A single turn carries every row of the set below to another of its rows. Some are shown first; where does it send the rows asked next?
Vab: [-10  -2 -10  11 -23   7  -3  -4 -22  -5   9 -13 -10  33 -18]
zefur: [ -6 -21   0   8  30  -9  20   6  -5 -12 -16   8  -3  19  -8]
piz: [ -4   3   0  41  -5  11   1   7  -5   5   7  19   8 -20 -17]
sen: [ -4  -4  -5 -22  -8  18  -2 -11 -33  -8  -8 -10 -20  15 -15]
nadog: [ -6   5   7 -15  14  39  -8  -1 -30 -12  23  -1   9 -14  -8]
mit: [ 14 -11   0  25   8   4   6  15 -12  -6   4  15   3 -17 -32]
Zan: [ -2  11 -10 -12 -13   5  -1 -16 -23   3 -19  -5 -10  29 -15]
Mebog: [ 18  39   6  22  12  14   8 -16 -21 -12 -11   2  21  13 -10]
mepe: [ -2  10 -17   9  31   3   4  -4  13 -20 -18 -23 -25  -6   1]
Dorev: [-19  12 -18  10  21  12  -3  -5  18 -12 -10 -22 -23 -11  10]
dami: [ 21  14  -2 -10   4   8   4  11  -9  10  10 -18   7  31 -13]
tepuv: [-25 -17  11  27  23  15  18  -4 -13 -22   1   2 -16  -8  12]
nodif: [-18  14 -22   2  26  12  -7  -3  21  -6 -11 -16 -15 -10   8]
tal: [  8  23  -3  28 -11   2   7 -12 -19  -8  -9  -6   5  35 -16]
Lerag: [-31  -2   8  27  24  19  13  -6  -4  -8  -2  11   2 -10  19]
Nove: [ -1  11 -20   0  35   2   2   0  17 -14 -19 -18 -17  -5  -2]
gasod: [  8  -9  -4  21   4   2   1  16  -5   5   5  21  10 -12 -31]
Lepu: [-11  10 -16  14  24   8   2  -6  14 -18 -13 -25 -28  -7   7]
lozo: [  2   0   6  44  -2  13   6   6 -11  -4   8  13   0 -24 -19]
dip: [-11 -26   6  18  27   1  22   2 -14 -23  -7   0 -18   7  -2]
Duki: [-16 -12  -4 -10 -10  27 -10   3 -28  -8  24 -11  -8   7 -14]
vigi: [ 11  29  12   0  25  34   0 -10 -27 -16   5   4  23 -11  -6]
bim: [ -2  25  10  -9  10  40   0 -24 -35 -15  -8  -2  -6 -14   3]
Lume: [ 17   8  14   7   6  27  10   4 -27 -14  25 -33 -16   5  -2]
murof: [  2  36   8  13   0  32   0  -4  -8  11  20 -15  14   7  15]
bavo: [ 11  -8   5  38   4   9   8  10 -16 -11   7  12  -3 -22 -27]
Voto: [ -1  -1  -4  29  -3   7  -2  13  -2  10   7  22  14 -14 -24]
Fotu: [ 25   2   6  -7   7  14   9  11 -22  -7  18 -28 -11  21 -15]
kila: [  5  25  15  17   2  37   5  -3 -20  -4  25 -25  -4  -3  11]
murel: [ 10  32  -1   0   1  16   0   4  -3  19  12 -11  19  23   1]
viz: [ -4   2   5 -21   2  32  -2 -15 -39 -16  -1  -9 -20  -7  -7]
tevu: [ -8  13 -21  -4  33   6  -4   1  21  -8 -16 -15 -12  -7   3]
mafud: [  1  33  -5   1  -8  12   0 -25 -19   4 -27   2   3  23  -4]
gopi: [  1  40   6   2   4  28   1 -29 -26  -4 -20   3   5   0   5]
labuk: [-26   3   0  18  28   9  11  -3   4   4 -11  20  17   3  15]
neli: [-14  -6  -4   9  30  -5  14   3   4   3 -17  18  15  15  -1]

viz goes to bim
gasod goes to mit
And these:
murof goes to murel
Lepu goes to Dorev
neli goes to zefur
tal goes to Vab

A single turn carries every row of the set below to another of its rows. Some are shown first; where does it send the rows asked next?
vake: [ -6  13  25  11  21  -3 -30 -11 -17   2  30   8   1  -4  -8   1  12  -5
 -11  -4 -22  -5  21  10  17 -15   7   9  10  -3  31   0  10 -13   0 -10
  -6]
bubif: [-15  22  18   8  12 -17 -29  -4 -19   3  19  -6  -6  -2  -1  -7   6  -9
 -12   2 -19  -7  20  -1  15 -17   4   9   3 -18  27  -9  18 -23   0  -6
 -11]
fizuk: [  0  13   1 -11 -20 -13  -5  14  -4  20 -34 -23  -2  -9  22 -17   9 -19
  -6  -8  23   3 -29 -10  -5  19   9  -2   1 -10   6  -8   0 -12  -2   9
 -31]
bepa: [ 14   9   7 -23  -7 -11  11 -11 -12  -5 -11  -3 -14  10  -1   8  -5  12
  19  29   7 -25   1  -6 -11  12   8 -22  -5  -3 -35  -2  -3   0  28  14
  13]
pugum: [  8  17  17  -2  19 -13 -22 -16 -20   7  33  11 -10 -10  -4  14   6   2
  -6   8 -23 -17  13  10  11 -19   7  11   6   2  30   4   0  -9   1  -3
  -2]
pama: [-28 -17  -3   7   0 -16  -3  15 -14  -1 -38  -5  20   7  27 -16 -11  12
   1   2  13  16  -9   3   5  -8  -5   5 -20 -16 -21 -12  13  -8 -14  -2
  10]
fifud: [-10 -36   4  11  13   2  -4  -3  -5  -6 -24  26  24  10  11   8   2  23
   0  -9   9  17  -8  24   6  -3   6   2  -5  16 -15   8  -2  13 -10  -5
  19]
Zasab: [ 17  -6 -13  -9   9   8 -10 -11  11  12   5  19  -2   6  -8  30   0  19
  30  -8 -20   6  -1  -9 -20   0  26  -1  22  23   6  13  -7  14 -20  -1
   3]
Bebi: [-30 -27   3  16   3  -5  -7  11  -9  -6 -35   4  26  12  18 -18  -1  12
  -5  -9  13  23  -3   9   9  -3   0   5 -12  -6 -18  -7  15  -7 -13  -8
  10]
Getu: [-25   3  -5  16   0   8 -23   9  16   5 -15 -10  12  16  -3 -13  -3  -3
  20 -21 -18  24   9 -31 -12   2  17  -2  17  -5   9  -9  27 -13 -25 -15
  -7]
mamed: [-10   7   9   4 -17  -1  -8  17   2  16 -34 -17   6  -4  14 -25  14 -19
 -13 -19  21  11 -20  -8   1  25  13  -5   6  -7  11  -6   4 -12  -2   0
 -32]
dib: [-16 -14  -8  -5   1 -27   1   9 -17   1 -35  -6  13   4  32  -6 -12  15
   5  10  16   6 -16   6  -2 -12  -4   7 -24 -16 -20 -12   5  -4 -10   7
  13]
rom: [  5  -5  -3   6  -8   2  -2  10   9 -10   6 -19 -14  -4 -22 -44 -10 -25
  -8  -1  -4  26  -2 -14  22   7 -29   2   6  -6   7  -4  18  -2 -13  -5
  18]
sop: [ 24   7 -13 -16  -8 -19   5   7   1  -4  12 -23 -28 -12  -8 -29 -18 -18
  -1  17  -3  10  -9 -13   9   1 -31   6  -2  -9   2  -4   8   4 -10   9
  22]
Pif: [ -5  21 -23 -12  -8 -23 -12   6   9  17 -16 -24  -8   9  13   2 -15   6
  30   7 -13   3  -7 -35 -27  -8  13   3   4 -13   2 -12  13 -13 -24   3
  -7]
bapen: [ -2 -17 -12 -13   3 -28   6   3 -18   5 -30   3  11   1  31   7 -12  23
   9  17  13   1 -20  12  -6 -13  -1   7 -25  -2 -23  -5  -4   6 -10  11
  15]
Mozi: [ 21 -17   2   7   1  10  -4  -4  11 -11  19   6 -11  -6 -30 -26  -1 -14
  -7  -5 -10  22  -4   1  22  12 -21   1  18  15   9  13   6  14 -10  -5
  24]
rilen: [  8 -13   2  11  -3  10  -4   4  10 -11  12  -5 -10  -2 -29 -39  -5 -21
  -9  -9  -6  27   4  -7  23  11 -25   1  13   4   9   4  13   6 -12 -11
  20]
kipo: [-21  13 -15   3  -7  -5 -17   9  12  10 -19 -25   1  12   6 -13 -11  -2
  26  -6 -13  14   3 -35 -20  -4  12   1   6 -17   5 -15  25 -16 -22  -6
  -5]
fuf: [ 40  -7 -11 -17  -1  -9   9  -5   5  -4  24   1 -24 -13 -20  -8 -11  -8
   0  13  -4   7 -12   0  12   3 -23   3   6  11   4  12  -5  20  -7   7
  27]
penub: [  4 -23  -9 -11   9 -21   6  -4 -17   2 -22  16  11  -1  24  16  -6  30
   7  11  12   1 -19  21  -4 -13   2   5 -18   8 -21   6  -9  14  -9   7
  19]
Todel: [ 36   2 -16 -21  -5 -16   8  -3   1  -3  18 -11 -30 -13 -13 -16 -15 -12
   3  19  -3   7 -16  -5   9  -3 -28   5   2   2   3   4  -1  11  -8  10
  26]
Nozer: [ 15  14  -3 -23 -19 -17   0   9  -7  24 -28 -18  -9 -13  23  -3   9  -9
  -4   0  21  -6 -35  -6  -9  15  12  -3   0  -4   7   0 -11  -4   0  13
 -28]
kiga: [  0  17   6 -18 -13 -12  10  -2 -11  -6 -17 -17 -12  15   4  -4  -8   2
  15  25   7 -21   4 -15 -11  14   4 -23  -9 -13 -38 -10   6  -8  27  11
  10]
mavig: [ 24   8  -5 -25 -14 -12   2   3  -6  26 -21  -5  -6 -17  17   7  13  -5
  -1  -1  20  -8 -35   2  -9  14  17  -3   5   8  10   9 -19   5   1  16
 -25]
zapa: [ 14  17 -26 -24  -2 -18  -7  -2   4  17  -8 -10 -10   3  11  17 -11  14
  37  13 -14  -5 -13 -28 -28  -9  14   3   6  -3   2  -5   1  -1 -19  10
   0]
digu: [-16  -7  24  11  -6  20  -1  -4  -2 -14 -16   2   7  24 -16 -13   4  -1
   4   0   3  -1  21  -6   2  25  10 -28  10   2 -29  -3  17  -8  25  -7
  12]
ruzib: [-14  12  14  -6 -10  -4   4   3  -9 -10 -21 -16  -3  19  -2 -19  -7  -3
  10  18   7 -13  13 -17  -7  16   3 -23  -4 -15 -37 -11  17 -16  25   2
  10]
Gimob: [  2 -10  -4   9  11  22 -19  -8  16   8   0  19   8  12 -17  17   5  12
  22 -22 -22  18   9 -12 -11   5  24  -4  28  23  13  10   6   8 -20 -10
   2]
kozag: [ -2 -13  23   8   0  23   1 -10   0 -16 -10  16   6  23 -21  -3  10   6
   6   1   4  -5  18   1   1  27  15 -27   9  15 -28   8   9   3  27  -6
  14]
leg: [ 10  -7  17  -8   2  16   7 -16  -6 -10  -4  16  -2  17 -17  10   4  14
   9  10   3 -15  11   3  -3  23  17 -27   9  18 -30   9  -4   9  28   4
  17]
fata: [ 16   0  12 -21  -2   2  11 -17  -8  -7  -5  12 -10  12  -9  17   0  11
  16  21   6 -21   3   3  -9  14  13 -25   4  11 -35   5  -7   7  29  12
  15]
bem: [-23 -37   8  21   9   6  -4   4  -7  -5 -30  17  28  12  12  -9   2  18
  -4 -15  10  21  -2  18   9   3   3   2  -5   8 -17   1   8   5 -12  -9
  13]
Dol: [ 19  -9  11  -4  -6  12  -4   0   3  17 -17  15   4  -8   2   6  24  -5
  -9 -19  17   5 -25  13   1  27  22  -7  19  25  14  15 -17  10   1   4
 -24]
Vufi: [ 36 -15  -4  -8   2   4   4  -7   8  -7  23  10 -17 -10 -28 -13  -4 -11
  -2   2  -6  15  -6   3  17   8 -22   1  15  17  10  15  -2  20  -9   0
  25]
dit: [-12  15  23  11  17  -9 -28  -5 -15   1  24   1  -1  -3  -4  -7   9  -7
 -14  -4 -21  -2  21   1  15 -15   4   7   7  -9  31  -5  17 -22   0 -10
  -8]
rigun: [-14  -9  -1  16   4  18 -21   3  19   7  -4   8  16  16 -12   0   2   4
  19 -25 -17  25  13 -20 -10   7  22  -2  26  10   8   0  18  -4 -23 -15
  -3]
zaso: [ -6  26  15   1  13 -24 -25  -3 -20   6  20 -12 -10  -9   4  -5   3  -8
  -9   9 -19 -14  14  -3  12 -20  -1  12  -1 -18  27 -11  15 -25  -1  -2
  -9]
Fevoz: [  7 -12  15   6 -10  17  -9   7   5  17 -22   9  11  -5   2  -7  24 -12
 -14 -27  17  14 -18   7   4  29  22 -11  19  18  15  11  -8   2  -2  -4
 -26]
lemu: [ 10  23  13  -8  17 -24 -20 -13 -23   8  28   3 -13 -10   0  13   3  -1
  -4  12 -20 -17   9   4   9 -21   4  12   1  -3  28  -1   0 -12   0   4
  -3]
Voni: [ -5  -3  13   7 -13  11 -10  13   5  17 -29  -5  12  -2   4 -20  20 -17
 -17 -25  20  19 -18   0   6  29  17  -8  15   4  12   4   2  -6  -1  -4
 -28]
muvus: [  2  25   9  -6  14 -29 -21  -9 -21   7  23  -6 -14  -9   4   8   2  -3
  -6  13 -19 -18  11   1   8 -22   2  12  -1 -13  27  -6   7 -17   2   2
  -6]
Kir: [-19   2  21   5 -10   9   0   4  -4 -13 -20 -12   3  26  -9 -23  -3  -4
   5   9   6  -3  20 -14   0  22   6 -27   1 -10 -33 -10  22 -16  23  -3
   8]
rok: [ 11   5 -10  -3 -11 -12   3  10   4  -8   6 -26 -19  -7 -13 -43 -18 -26
  -3   9  -2  19  -8 -13  15   4 -33   3   1 -16   3  -7  17  -4 -11   1
  17]
noreg: [  4  12  22   6  23  -7 -24 -14 -17   3  30  14  -4  -7  -9  10  11  -1
  -9   0 -23  -9  16  11  14 -17   9  10   9   2  32   4   2 -12   2  -4
  -6]
lokom: [ 30  -2   0 -17  -9   0   3  -1  -4  26 -15   9  -4 -12  10  10  19  -3
  -3  -8  17  -6 -32   8  -4  22  20  -6  13  19  11  13 -24  13   1   9
 -22]
puru: [  3 -33   0  -1  13  -6   2  -7 -11  -1 -22  26  19   4  16  16  -1  29
   3  -1   8   9 -13  25   1  -6   5   4  -9  19 -18   9 -10  17  -8   2
  20]
kosu: [ 20   5 -20 -22   3  -9  -6 -12   7  16   4   7  -9   0   2  31  -7  20
  36   5 -17  -3  -8 -16 -27  -6  21   2  13  15   5   6  -5   9 -18   7
   4]

kiga goes to leg
Getu goes to zapa
And these:
mavig goes to Fevoz
Vufi goes to rom
lemu goes to vake
bem goes to dib

